Look-ups in named tables: a row name and a column name give one cell, copied from the table.

Table Nubabu
|  | Rof | Fus | Dege | Ruz | Risozu | Figu | Nogeg |
|---|---|---|---|---|---|---|---|
| Dife | 7.0 | 4.7 | 7.2 | 8.9 | 4.6 | 7.5 | 8.3 |
| Pakur | 5.7 | 5.9 | 6.8 | 7.7 | 2.4 | 3.9 | 8.3 |
| Nevi | 5.9 | 6.0 | 7.0 | 7.7 | 2.4 | 3.9 | 8.3 |
| Kiriz | 6.7 | 6.1 | 7.3 | 8.6 | 4.2 | 3.9 | 8.8 |
| Lebur | 7.8 | 6.6 | 4.6 | 5.3 | 8.2 | 6.9 | 5.0 |
| Kas | 5.1 | 6.4 | 5.7 | 4.7 | 7.5 | 6.9 | 5.5 |
| Bobe | 7.2 | 4.8 | 7.3 | 8.9 | 4.6 | 7.5 | 8.5 |
| Fivubib | 7.3 | 5.8 | 7.7 | 9.2 | 5.3 | 5.7 | 8.8 |

Dege of Fivubib = 7.7
Risozu of Fivubib = 5.3
Rof of Dife = 7.0
Ruz of Nevi = 7.7
Fus of Bobe = 4.8
Dege of Lebur = 4.6
Figu of Kiriz = 3.9
Rof of Pakur = 5.7
Fus of Kas = 6.4
Ruz of Lebur = 5.3
Rof of Fivubib = 7.3
Figu of Fivubib = 5.7
Nogeg of Bobe = 8.5
Dege of Kas = 5.7
Fus of Fivubib = 5.8
Figu of Dife = 7.5
Ruz of Kas = 4.7
Fus of Kiriz = 6.1

Table Gos
         Dotuba  Monuda  Ridezu  Riguruz
Mimom        75     128      72      161
Botu        -98    -856      65     -327
Ser         430     159     107      450
Pev         241    -257      57     -105
Mepibon    -607     114    -221      -62
Nafub       -64    -342    -225     -170
Fizo       -393     -69    -117      -84
Pamo        -11    -385     -30     -300
Zot        -339      97     -57     -188
Mor         597     199      53      217
Gele         19     -80    -166     -156
Fal         -71    -270    -190     -212
Nume        529     304     -19      415
Tenu        127    -939      12     -654

Riguruz of Pamo = -300
Monuda of Nafub = -342
Monuda of Nume = 304
Riguruz of Ser = 450
Monuda of Mor = 199
Dotuba of Fizo = -393
Monuda of Pamo = -385
Riguruz of Mimom = 161
Ridezu of Fizo = -117
Ridezu of Nume = -19
Which row has the largest Riguruz? Ser

Table Tumuf
	Zuf	Rasorug	Lapi	Vutavi	Mifu	Vibu	Ziz	Vogat	Gipelob
Bib	4.91	7.71	8.27	7.06	2.34	5.32	6.55	4.91	9.00
Pas	1.46	1.86	1.26	3.00	7.77	4.51	2.84	8.68	0.43
Kupomif	7.85	5.89	7.17	4.15	4.91	5.20	7.37	0.50	9.43

Vutavi of Bib: 7.06
Mifu of Bib: 2.34
Mifu of Pas: 7.77
Vibu of Kupomif: 5.20
Rasorug of Pas: 1.86
Vogat of Bib: 4.91
Vutavi of Pas: 3.00
Ziz of Bib: 6.55
Zuf of Pas: 1.46
Vogat of Kupomif: 0.50
Vogat of Pas: 8.68
Gipelob of Pas: 0.43
Vibu of Pas: 4.51
Gipelob of Kupomif: 9.43
Lapi of Bib: 8.27
Lapi of Kupomif: 7.17
Zuf of Bib: 4.91
Ziz of Kupomif: 7.37
Lapi of Pas: 1.26
Which row has the largest Vutavi? Bib

Table Dab
columns: Ziz, Girok, Dunom, Bulap, Guk, Razi, Vakuno, Kemagi
Maf: [70, 111, 88, 195, 61, 100, 57, 138]
Mosurut: [88, 156, 130, 44, 118, 115, 26, 118]
Zadafa: [77, 165, 120, 65, 107, 116, 12, 128]
Voku: [90, 80, 79, 210, 64, 93, 111, 119]
Dul: [70, 109, 90, 196, 57, 99, 63, 133]
Latefeg: [134, 121, 130, 7, 155, 122, 128, 81]
Vop: [138, 115, 129, 5, 151, 117, 139, 82]
Rafofi: [137, 62, 96, 130, 115, 100, 209, 78]
Todabu: [109, 66, 84, 198, 67, 89, 149, 107]
Zab: [125, 55, 84, 175, 90, 100, 189, 97]
Vut: [65, 128, 98, 161, 71, 99, 25, 138]

What is the Ziz of Rafofi in Dab? 137
What is the Ziz of Latefeg in Dab? 134
What is the Ziz of Vut in Dab? 65
What is the Girok of Maf in Dab? 111
What is the Vakuno of Rafofi in Dab? 209
What is the Guk of Todabu in Dab? 67
What is the Guk of Voku in Dab? 64

Vub:
|  | Merep | Sefe | Ner | Musoz | Dusat | Rokovak | Namug | Badev |
|---|---|---|---|---|---|---|---|---|
| Fidufo | 44.836 | 53.828 | 34.733 | 45.385 | 41.286 | 26.263 | 34.733 | 44.371 |
| Sulal | 54.216 | 56.495 | 22.769 | 46.392 | 40.681 | 14.580 | 22.769 | 46.728 |
| Rozepu | 41.183 | 39.879 | 52.705 | 44.110 | 47.094 | 54.550 | 52.705 | 47.525 |
| Fatuk | 43.650 | 59.333 | 67.858 | 54.976 | 51.093 | 71.186 | 67.858 | 34.947 |
| Gol | 71.646 | 48.305 | 27.614 | 52.015 | 49.193 | 35.545 | 27.614 | 51.400 |
| Dunuva | 83.107 | 53.821 | 27.030 | 59.067 | 52.288 | 40.940 | 27.030 | 49.536 |

Fidufo, Rokovak => 26.263
Fidufo, Namug => 34.733
Sulal, Badev => 46.728
Dunuva, Dusat => 52.288
Rozepu, Dusat => 47.094
Dunuva, Merep => 83.107
Sulal, Namug => 22.769
Fidufo, Merep => 44.836
Rozepu, Badev => 47.525
Fidufo, Sefe => 53.828
Fatuk, Dusat => 51.093
Which row has the largest Dusat? Dunuva

Table Dom
|  | Tezamip | Pegari | Fosov |
|---|---|---|---|
| Poviki | 241 | 158 | 45 |
| Dil | 149 | 166 | 246 |
| Goloton | 178 | 170 | 178 |

Goloton, Fosov: 178
Goloton, Tezamip: 178
Poviki, Pegari: 158
Dil, Tezamip: 149
Poviki, Fosov: 45
Dil, Fosov: 246
Goloton, Pegari: 170
Poviki, Tezamip: 241

Sola =
         Sunutu  Pinaz  Gazozo  Mulav
Tuf       46.67  61.60   21.73  71.77
Lerir     47.35  34.42   61.43  52.64
Deg       48.01  46.43   47.21  47.89
Bugegoz   44.94  45.23   48.07  47.88
Ral       62.63  77.21   72.69  29.04
Fod       46.15  46.69   48.93  48.05
Vor       47.58  47.24   46.15  46.34
Kib       45.14  46.92   47.30  47.28

Ral, Pinaz -> 77.21
Fod, Gazozo -> 48.93
Ral, Mulav -> 29.04
Deg, Mulav -> 47.89
Ral, Gazozo -> 72.69
Kib, Mulav -> 47.28
Bugegoz, Pinaz -> 45.23
Bugegoz, Gazozo -> 48.07
Vor, Gazozo -> 46.15
Fod, Mulav -> 48.05
Tuf, Sunutu -> 46.67
Bugegoz, Sunutu -> 44.94
Lerir, Mulav -> 52.64
Kib, Gazozo -> 47.30
Tuf, Mulav -> 71.77
Fod, Pinaz -> 46.69
Lerir, Sunutu -> 47.35
Deg, Sunutu -> 48.01
Bugegoz, Mulav -> 47.88
Deg, Pinaz -> 46.43

